(in the rows, 128 means zero)
Each path below is one point turned by a fixed rotation once a step. After each direction that follows a path, write how fast that rotation turns it, in degrees each step (0 if it stays still).
Each turn is a multiple of 5 degrees from 10 to 175, or 0.
Each row of a path follows its step; steps can be skipped.
Path 1:
step 6: [127 133 125 131 125 131 131 120 128 124 126 121 131 132 125 137 127 126
 135 137 126 141 110 118 133 128 130 130 121 125 113 124 129 127 118 127
 140 130 133 120 123 127 137 126 116 128 138 145 124 130 115 123 131 123
 124 123 133 120 114 129 146 127 133 120 132 126 121 133 123 122 135 125
 122 130 133 126 124 128 128 122 143 125 124 132 136 134 128]
step 10: [133 123 126 117 142 135 140 117 125 135 113 112 124 124 133 126 131 138
 143 126 131 125 126 128 127 145 131 128 121 134 126 128 125 138 136 127
 123 128 129 124 136 128 133 138 134 133 122 134 124 127 129 128 121 134
 126 141 129 129 139 128 130 135 128 137 123 125 127 133 139 124 124 132
 110 131 131 126 123 116 125 133 121 127 128 134 129 124 126]
step 15: [126 125 120 127 133 124 130 125 129 130 129 134 129 122 131 114 128 128
 139 137 110 128 134 131 147 131 137 131 130 126 135 135 136 129 137 126
 126 131 119 113 130 126 125 132 121 121 119 132 123 135 128 116 139 125
 120 126 130 136 126 138 136 128 124 125 123 116 131 131 134 134 137 123
 128 139 122 128 129 124 133 115 126 138 125 119 136 120 128]
step 17: [116 130 120 121 130 128 135 123 120 143 122 118 122 139 141 120 138 135
 124 123 133 124 126 120 122 123 119 123 119 138 120 129 135 140 138 114
 120 124 130 124 129 123 108 135 130 128 125 135 126 135 134 128 138 129
 133 131 132 134 124 122 126 135 132 129 128 134 122 132 137 125 132 123
 124 129 138 123 127 120 131 129 130 123 126 122 131 131 137]
step 19: [120 121 134 110 129 132 113 126 126 131 133 127 128 133 129 136 125 127
 124 121 123 121 123 130 141 122 124 138 117 122 126 119 127 127 130 121
 127 123 127 128 130 136 134 129 126 144 129 131 132 127 133 124 128 121
 128 132 123 130 124 133 125 132 137 136 132 124 117 130 125 139 131 142
 122 143 117 122 139 126 123 135 133 123 122 137 134 144 122]
step 22: [130 123 127 125 122 127 117 123 122 127 125 126 124 127 135 122 131 131
 125 132 128 126 132 116 129 136 126 126 118 127 119 130 134 123 129 125
 124 124 120 103 131 128 124 125 121 130 140 123 119 140 116 122 135 115
 133 124 126 123 131 138 133 140 121 112 125 119 136 137 132 136 121 129
 121 134 126 136 138 129 123 124 125 139 125 128 128 127 122]
step 27: [122 128 129 123 127 124 129 114 124 128 134 129 131 112 128 141 132 138
 125 116 112 130 128 132 142 133 126 127 128 123 134 122 127 131 122 124
 131 124 138 138 128 126 126 124 123 125 128 127 125 121 125 134 127 116
 138 131 116 131 118 130 126 132 128 116 130 123 124 131 136 138 113 129
 121 135 119 126 119 137 132 130 127 126 140 130 128 113 123]
step 34: [126 124 136 120 121 127 129 121 129 123 117 138 139 128 141 129 134 130
 141 125 129 138 121 128 138 121 125 119 119 112 138 132 130 125 128 124
 123 124 131 142 124 118 117 132 128 120 134 127 118 121 122 132 122 129
 122 123 122 133 126 140 120 128 130 129 130 123 117 136 134 142 119 135
 129 122 122 136 131 131 135 125 119 123 128 119 130 128 129]
step 37: [128 124 133 125 129 115 124 135 121 135 124 138 137 144 124 127 139 127
 132 122 138 129 128 133 123 111 132 117 123 122 119 129 132 124 133 134
 138 131 121 126 133 119 133 125 119 143 135 139 127 130 122 125 126 118
 119 130 127 129 131 123 140 129 128 137 122 122 128 138 130 129 121 134
 128 139 126 130 117 130 129 138 128 122 129 128 126 142 124]
Directions:
[130 126 126 126 129 128 127 126 129 127 128 128 127 128 130 128 129 127
 126 128 127 128 127 124 128 127 128 127 129 129 129 127 129 127 128 129
 126 128 127 130 126 129 127 131 128 127 126 129 128 126 124 127 130 127
 128 129 128 130 128 128 126 126 129 131 129 127 125 127 128 125 127 130
 128 129 127 127 128 128 130 125 131 129 127 127 129 128 128] : 170
[129 126 128 128 127 127 125 126 125 129 128 129 128 128 127 129 128 131
 128 129 128 129 129 129 127 127 127 131 129 128 128 126 127 127 127 126
 129 129 129 128 130 127 129 129 127 129 128 127 128 127 127 128 127 130
 128 127 126 127 130 129 130 129 127 129 128 129 131 132 125 128 126 129
 129 129 127 127 128 129 129 128 133 127 127 126 127 127 126] : 45
[127 126 130 133 127 129 125 128 130 132 130 128 127 128 127 128 127 129
 128 127 127 128 127 130 129 129 131 128 129 127 128 128 128 127 127 129
 127 128 128 125 127 128 129 130 126 130 127 130 126 126 128 128 127 128
 126 129 130 130 129 125 125 128 127 128 130 129 127 127 128 129 127 127
 128 128 128 127 129 131 128 127 127 127 130 127 127 129 127] : 60
[129 127 127 129 127 129 132 126 127 128 125 126 127 128 127 128 126 129
 128 127 127 127 129 125 126 127 126 129 128 127 125 127 129 126 127 127
 129 130 127 127 129 130 126 127 128 128 129 128 126 128 128 125 127 129
 128 128 128 127 129 127 129 128 129 130 130 129 127 125 128 126 130 128
 127 129 129 128 126 131 131 130 126 128 128 127 126 128 127] : 95
[128 128 128 126 126 128 126 129 129 127 129 128 127 126 128 127 129 129
 129 128 128 125 129 130 127 129 130 128 128 128 127 126 131 130 128 127
 125 128 131 128 128 133 125 127 127 129 129 127 127 130 128 127 128 127
 128 126 126 130 127 127 126 130 129 127 129 128 131 127 129 127 131 128
 129 129 127 125 129 128 128 129 128 128 127 127 130 128 127] : 10
Path 2:
step 0: [131 123 138 120 126 122 129 121 127 117 128 130 137 135 120 133 117 140
 130 125 134 137 123 133 143 126 135 128 132 132 113 126 127 120 122 121
 132 133 127 125 134 126 126 121 129 128 138 127 122 137 130 123 132 123
 128 127 129 128 129 123 126 126 124 134 125 135 126 131 125 124 127 122
 134 129 133 143 143 126 133 141 138 126 130 122 132 152 118]
step 2: [128 137 135 129 125 135 115 144 129 129 129 128 124 130 119 126 128 135
 119 139 120 120 119 140 135 135 132 125 124 131 118 131 133 130 126 127
 132 125 128 133 124 139 125 138 124 132 118 114 126 123 118 118 127 129
 113 120 128 135 124 128 145 136 132 128 124 127 136 124 138 130 136 131
 130 135 134 138 126 122 127 132 134 140 127 133 129 130 129]
step 5: [127 125 133 121 128 118 137 128 120 125 118 133 127 137 136 130 126 123
 130 122 125 119 115 130 125 128 129 124 130 132 123 129 118 128 136 134
 121 138 113 128 121 125 123 138 119 125 128 132 124 123 123 136 128 125
 111 129 132 130 136 132 127 115 121 130 121 136 128 136 125 122 140 128
 122 126 117 125 127 131 119 113 112 132 116 133 122 133 124]
step 14: [138 128 118 127 131 129 117 146 133 135 138 122 130 139 133 131 130 126
 133 127 134 122 119 137 121 134 119 126 135 122 133 118 116 130 135 130
 133 124 129 129 125 134 128 136 129 129 131 128 132 132 112 125 128 143
 122 109 126 127 124 120 139 138 135 131 127 120 138 132 127 140 132 127
 126 127 129 128 125 124 123 131 121 129 130 125 116 128 138]
step 18: [134 137 127 134 127 135 132 120 137 135 114 118 134 130 129 137 127 127
 135 125 141 131 131 134 125 134 127 126 126 126 126 116 129 132 131 132
 127 133 133 135 136 121 118 135 137 137 128 126 138 137 130 136 134 127
 139 132 121 115 136 124 127 125 131 129 132 128 122 117 123 118 134 140
 119 130 134 123 133 143 133 119 135 134 115 129 127 137 128]
step 29: [116 137 127 140 120 124 125 122 116 129 133 117 120 131 136 119 128 141
 126 135 127 128 129 127 124 130 133 134 131 132 123 125 127 122 131 124
 122 130 139 130 116 127 111 121 130 133 130 126 129 123 119 134 122 130
 125 123 133 125 139 121 137 128 130 128 131 116 134 123 140 138 137 127
 131 140 137 131 134 140 126 130 128 117 137 117 129 121 131]
step 34: [126 126 131 127 125 132 120 135 131 131 132 135 144 123 124 137 116 130
 118 122 114 126 122 133 130 128 126 115 126 130 119 122 130 122 135 133
 124 120 133 137 131 131 128 126 117 132 122 134 125 124 132 123 119 137
 135 125 124 130 131 134 140 130 130 119 130 128 130 133 129 120 139 128
 130 126 128 135 131 110 129 144 120 117 124 140 131 117 133]
step 35: [132 135 133 131 134 123 135 123 109 126 124 121 125 130 127 123 138 127
 128 135 130 111 131 114 132 135 125 122 130 124 122 123 133 117 130 123
 128 124 128 135 125 117 125 133 132 139 126 119 131 119 125 132 116 134
 116 117 123 134 128 127 123 129 133 126 118 122 127 114 133 135 126 127
 131 119 135 133 135 130 126 129 129 135 136 120 113 133 128]
step 39: [124 118 118 119 127 133 130 125 133 118 133 117 143 136 132 133 127 128
 130 115 128 112 133 134 136 137 127 132 141 125 125 134 124 125 127 119
 129 118 120 118 138 138 132 130 129 124 135 127 136 135 133 130 134 127
 127 131 116 137 128 123 136 138 142 125 122 128 120 136 126 131 128 128
 122 134 125 120 129 141 126 133 131 132 119 126 126 135 122]
Directions:
[129 127 127 128 129 129 129 125 127 128 129 124 128 130 129 128 126 131
 127 126 128 128 127 128 130 130 129 127 130 126 127 131 129 128 129 127
 127 128 129 126 126 128 126 129 126 127 129 128 128 127 129 127 128 129
 128 132 129 127 129 127 126 128 128 127 129 128 127 127 129 125 129 128
 128 128 126 131 130 128 128 130 128 129 127 131 127 126 129] : 65
[128 126 128 126 128 126 127 128 130 129 129 127 129 129 127 126 129 126
 130 126 128 127 130 125 129 127 126 127 128 127 130 128 127 129 129 126
 126 126 124 128 126 126 129 129 129 128 128 128 127 127 129 126 130 128
 130 126 127 130 129 127 127 129 128 126 127 127 128 127 131 126 127 126
 129 128 126 130 126 128 125 127 128 127 127 127 128 128 128] : 160
[129 128 128 127 123 129 127 128 129 126 128 126 128 131 127 126 129 128
 128 127 129 129 128 127 128 127 128 128 126 128 131 129 127 130 125 130
 129 127 129 127 127 130 128 129 131 129 128 127 128 127 128 128 125 129
 129 128 128 128 128 129 129 127 127 129 126 129 128 128 129 127 126 127
 129 131 129 130 129 128 128 131 127 126 129 131 129 131 126] : 35
[128 130 127 127 129 129 129 129 130 131 128 127 128 128 123 125 132 129
 128 127 127 128 128 129 127 127 126 130 130 126 129 129 128 128 128 130
 128 130 133 130 128 127 127 129 127 127 130 126 128 128 126 129 128 127
 126 126 127 128 126 128 128 128 128 128 128 129 128 126 129 129 127 130
 129 128 125 129 128 127 127 128 129 127 127 127 128 127 129] : 65
